rotation steps, each row followed by its count of steps
The counts run from 0 to 179.
[130  93 115 145 146 136 104 109 154 166 128 119 138 146 105  95 156 144
 109 140 113 141  88  97 157 108 131 103 177 151 122  73 156 137 134 163
  87 149 180  61 175  91 132 155 116 108 129 154 142  96  95 106 152 103
 132 105  95 120 124 175 132 110 133 147]	20
[136 124 163  85 132 137 120 130 128 127 132  84 124 102 133 105 128 152
 151 147 192 172 147  91  82 137 169 117 146 172 178 119 130 117 116 149
 158 131 150 111 131 161 164 151 170 101 131 108 140 105 142 177 110 100
 104 159  91 171 119 136 107  90 170 102]	116
[108 127  82 141 105 114 162 150 147 122  90 123 146 157 162  98 165 151
 100 117 112 122 106 105 164 138 214 127 145 129 115 161 148 114 112 130
 161 120 149 162 137 109 110 135  98  78  93 127 110 134  95 126 127 161
 108 151 113 121  76  96 138 113  88  90]	162
[153 139 116 110  90 160 153  98 123 127 150 167  97 101 130  79 121 111
 149 135 158 106 176 132 146 145 158 140 146  94 169  86 182  76 124 180
 133 164 131  80 122 120 132 136 147 116  93 123 128  68 131 133  87 109
 113 147 101 134 112 108  82  96 121 109]	0
[116 156 131 145 146 108 129 111 154 111 139 147 116  59  88 151  87 112
 186 111 175 144 154 149  93 148  92 184 127 117 169 109 141 140 109 112
 118 125 130 152  93 157 161 115 173 156 154  96 149 169 112 134 114  94
 131 100 151 121 153 125 111 121 138 180]	96
[109 133 183 133 123 124 140 179 110 109 113  62 122 158 142 129 154 123
  96 128 137 132 111 115 124 148 113 106 114 169 119 174 102 145  97  64
 131  86 138 145 136 169 112 114 135  85 139 125  89 172 185 123 120 144
 170 162 156 154 126 113 146 172 134 100]	74
[152 114 126 178 110 116 136 148 131 124 100  86 132 129 138  84 175 132
  58 155 115 155 108  89 150 147 175  90  93 179  95 113 163 143 137 159
 136 163 131 150 163  79 112 129 101 116 107 133 103  75 120 131 106 146
 142 127 142 137  71 110 122 110 131 132]	32
[106  95 104 122 110 136 134 143 120 169 199 118 131 118 138 113 130  65
 130 134 114 123 140 105 142 149 179 112 149 180 132 102 168 125 161 148
  95  96 154 112 123 169 160 107 133 115 140 140 146 142  95 156 146 119
  84  97 134  90 135 122 154 144 119 177]	14
[152 192 138 152 110 158 182 148 131  82 153 110  82  84 123 157 120  96
  99 116 136 122 128 127 151 178 108 140  91 151 138 128 168 161 111 113
 158 125 126 152  98 144 133 102 157 130 114 130 101 164 153 117  93 139
 161 149 178 125 108  69 126 146  95 135]	83
[120 173 122 153 186 100 145 145 155  94 150 111 122 138 139 154 161 144
 143 114 121 150  96  95 111 127 151 136 150 155 111 137 114 180  91  83
 132  81 161 168 129 170 145 111 117  74 152 111 174 171 122 143 154 152
 120 131  99 108 144 149 170 134 153 148]	65
[108 117 109 116 114  98 145 177 148 128 153 130 144 149 150 149 155 165
 115 132 115 155  97  93 132 118 130 102 145 187 107 134 167 155 167 134
 142  89 131 151 174 143 151 123 117 127 141 109  96 122  98 104 157 141
 124  81 182 125 100 155 104 163 113 188]	24
[ 91 123 151  81 132 109 113 134 170 124 115 154 157 142  99 146 114 190
 161 114 184 129 124 141 116 110 102 159 171 103 134 118 102 123 125 102
 136 109 123 126 147 152 159 158 164 129 144  94 132 112 134 110 128  81
 134 124 122 156 146 164  72 104 155 131]	107
[118  47 143 122 128 134  85 152 102 167 170  96 157 134 156 108 125 106
 155 141 121 150 139 125  87 107 112  97 173 174 146 136 152 104 164 112
  93 102 141  98 133 187 148 112 128 119 166 126 119 137 106 167 148 116
  90  86 145 124 141 154 133 161 134 155]	16
[127 140 111 107 129 157 130 165 120 160 136  95 146  87 156 142  99 122
 156 155 134 151 124 129 131 117 121 133 159 181 155 152 178 132 147 135
 152 146 163 114 134 151 144 160 112 132 103 104 110 181  57 119 152 112
 128  94 179 103  92 134 114 130  68 164]	134
[126  92 133  75 101 166 112 131  83 155 164 124 115 102 158 109 123 124
 181 158 137 148 154 144  87 121  92 108 153 132 202 147 151 102 148 152
 127 107 105  99 107 173 148  94 162 132 124 116  89 143 128 137 100 126
 105 114 138 132 127 127  87 152 126 120]	126
[142 168 151 146 157 159 137  84 156  78  98 112  88 127  91 116 141 162
 123 115 138 166  90 142 139 124  87 143 145 101 161 118 110 159  63 125
 139 130 155 110 133 116 113 133 140  92 111 139 121 168 158  98 102 141
 156 163  94 169 115 139 123 116 130  84]	78
[136 114  82 173 144 121 127  89 150  88 108 161  91 108 125  78 173 149
 133 117 110 162 108 152 101 123 141 135 130  86 161 117 141 134 108 193
 139 142 112 136 115  70 108  86 124 125 103 129 122 109  95 113  88 168
 114 120  88 125  86 119  98 121 126 128]	39
[131 179 129 155 146  85 148 195 147 109 132 114 151 149 184 163 149 136
 122 135 128  89 108  92 133 143 131 116 127 153  64 126 112 175 106  80
 125 112 137 160 134 139 128 135 107  99 124 111 154 131 127 104 136 141
 169 128 142  86 135 148 155 121 153 163]	63
[126  94 105 163  88 102 139 180 107 132 121 128 136 111 176  88 151  85
 127 128 112 104 155 140 118 163 140 119  99 121 104 160 153 108 139 134
 142 137  98 163 113 113  93  89 110 130 110 121  94 116 129 125  99 167
 142 120 188  97  81  88 133 161  99 121]	43
[102 125 117 129 131 141 123 136 141 121 119 116 158 111 119 170  70 112
  95 114 150  74 134 148 167 156 112 170 124 120 133 161 108 147 143  84
 105 105 122 176  79 141 124 128 153 158 123 133 116 208 110  88 142 104
 144 125 156  81 136  69 131 121 104 148]	93
[109 158  73 186 131  96 159 144 173 120 139 169 123 130 137 129 150  96
 125 110  83  77 132 127 171 136 152 161 138  90  95 116 152 125 105 134
 141 143 159 139 122 106 116 124 101 106 113 130 156 142  96 109 125 138
 130 124 141  61 110 119 160 122  73 143]	52
[145 102 112 166 175 134 114 111 108 110 120 142 152 149 181 103 145 123
 177 113  98 131 117 167  88  82 103 146 179 103 126 168 111 123 101  97
 107 121 165 124  94 154 108 107 102  96 115 137 156 194  89 138 145 138
 123 113  88  94 118 153 140 127 125 108]	176
[149 128 121 120 118 156 127 140 105 147 135 107 155  89 178 107  75 124
 180 162 169 131 147 122  91 107 143 139 183 164 161 144 159 112 133 134
 164 152 186 108 108 177 165 160 134 133  89 119 146 151  82 160 150 115
 103 108 104 104 107 135 114  93 125 136]	6
[133  83 105  98 142 165  95  96 120 141 160 164 146 136 154 104 122 129
 163 135 114  99 138 158 125  92 115 139 204  91 160 124 150 130 155 141
 105 118 162  80 112 136 142 128 136 138  94 152 136 145  80  99 126 107
 102 101  65 105 129 154  88 104 134 136]	9
[112 163 131  97 119 113 149 115 191 125 151 175 101 127  76 137 136 179
 148 121 173 115 120 114 159 138 141 151 161  91 141  70 145 139 118 153
 124 129 128 104 161 114 162 153 171 130 141 104 151  70 143 105 112  95
 131 139  97 147 145 149  82  97 154 147]	109
[151 102 120 162 111 145 127 124  90 124 131 159 136 157 184  89 155  85
 117 118  84  60 158 148 139 123 161 129 119  84  99 143 149 103 131 130
 101 144 108 109 101 116  86  99 102  97  98 156 120 101 149 127  79 146
 131 160 105  91 105  99 135 125 129  87]	170
[139  89 145 151 147 125  93 130 106 162 139 114 144 131 143  91 136 137
 168 160 136 163 118 119  90 109  83  99 173 160 138  91 150 103 146 139
  96 154 163  66 173 130 141 146 113 126 155 123 146  90 102 137 140 108
 135  80 134 136 129 202 107 135 142 161]	18
[137  96 116 100  80 168 130 122 117 161 147 119 146 137 140  91 114  77
 103 139 140  72 172 120 176 146 186 120 142 129 136 122 162  80 161 162
 139 143 138  97 112 151 121 138 144 118  89 172 118 109 138 134 100 108
 105 155  93 119 106  85 114 106 111  97]	2
[ 99  86 116 153 121  96 129 123 135 127 116 133 110 127 127  98 184 136
 137 101 132 207 128 106  87 136 191 121 117 158 152 129 152  91 120 132
 121 105 111 168 152 132 132  92 137 100 168 104 126  92 110 189 119 142
  75 126 150 154 118 123 127 145 127 133]	155
[ 86 152 134 131 112  96 139 160 172 159 124  88 154 114  91 135  96 105
 106 128 189 108 151  78 161 164 168 147 124 160 116 109 127 111 118  91
 117 139 154 141 145 137 150 177 153 129 158 108 154 132 123 143 155  77
 148 128 144 110 146 111 154 100 121 159]	103
[126  70 148 130 135 127  87 154  97 176 149 115 156 136 168  92 132 126
 163 148 134 151 137 126  79  99  87 104 171 172 137 126 144 103 155 118
  93 127 138  81 154 154 144 130 116 140 165 116 117 112 107 154 151 107
 128  85 150 128 142 183 114 158 143 161]	17
[115 106 106 137 133 119 127 120 158  92 158 135  98 130 116 122 165 145
 137 117 118 217  91  96  95 114 147 118 150 178 140 107 177 136 148 145
 155 103 131 135 169 134 158 105 120 111 165 108 119 112  97 159 135 140
  82 101 155 159 105 164 113 153 114 156]	26
[154 111 122 112 110 183 111 104 100 176 135 120 108  85 111  73 124 100
 139 159 120 137 139 128 144 148 121 116 148 130 182  98 169  97 125 181
 104 186 151  42 131 110 111 140 134 124 118 148 124  95 119 126  99 101
 124 122 109 112 104 122 120 119 114 121]	129
[147 149 159 186 159 105 126 153 129 100 150 160 120 129 157 128 156  88
 197 106 120 129 150 131  72 104  98 155 138 113  94 126 141 118  96 101
 130 146 132 117 119 159 145 105  99 116 163  94 180  99 139 185 105 110
 130 128 146 119 146 183 131 125 130 150]	57
[128 159 146 131 156 171 137  80 155  82 108 121  94 145  78 124 153 158
 106 107 114 133  83 166 158 132  89 142 148  90 150 129 110 151  88 129
 130 119 152 101 123 109 104 124 141 102  98 160 103 179 160  78 103 139
 162 163  82 153 115 118 120 133 121  82]	79
[115 105  98 115 158 166 104  96 138 139 147 141 129  94 115 136 124 125
 158 135 109 172 106 144 119  90 123 152 184 150 168 128 176 132 147 147
 130 136 156 102 133 146 152 125 131 129 128 125 136 170  50 132 134 101
  86 100 125 123 110 157 111 116  80 149]	136
[114 130 107 127 133 104 144 155 153 108 153 135 113 132 131 140 164 158
 125 127 120 188 101 102 118 118 143 118 139 190 127 113 178 150 159 132
 167 106 145 147 169 138 159 112 123 117 154 109 109 119  88 140 150 147
 108  92 179 148  99 153 102 159 110 185]	25
[136 161 179 160 154 134 137 161 110  98  88  81 108 115 139 126 138 170
 148 141 161 179 103 131  94 130  73 126 130 159 153 147 116 150  71  94
 167 133 157 130 145 157 108 134 134  94 113 110 101 164 163 130 131 145
 176 154 136 168 115 147 125 140 127 110]	76
[102 104 101 119 114 116 144 150 138  99 109 157 141 156 190 119 152 166
 146 112 112 130 122 148 118 103 165 137 160 123 119 195 147 108 133 104
 181  95 114 182 117 165 120 111 110 107 104 110  94 156 108 131 127 169
 105 136 150 131  89 114 109 140 100 100]	164
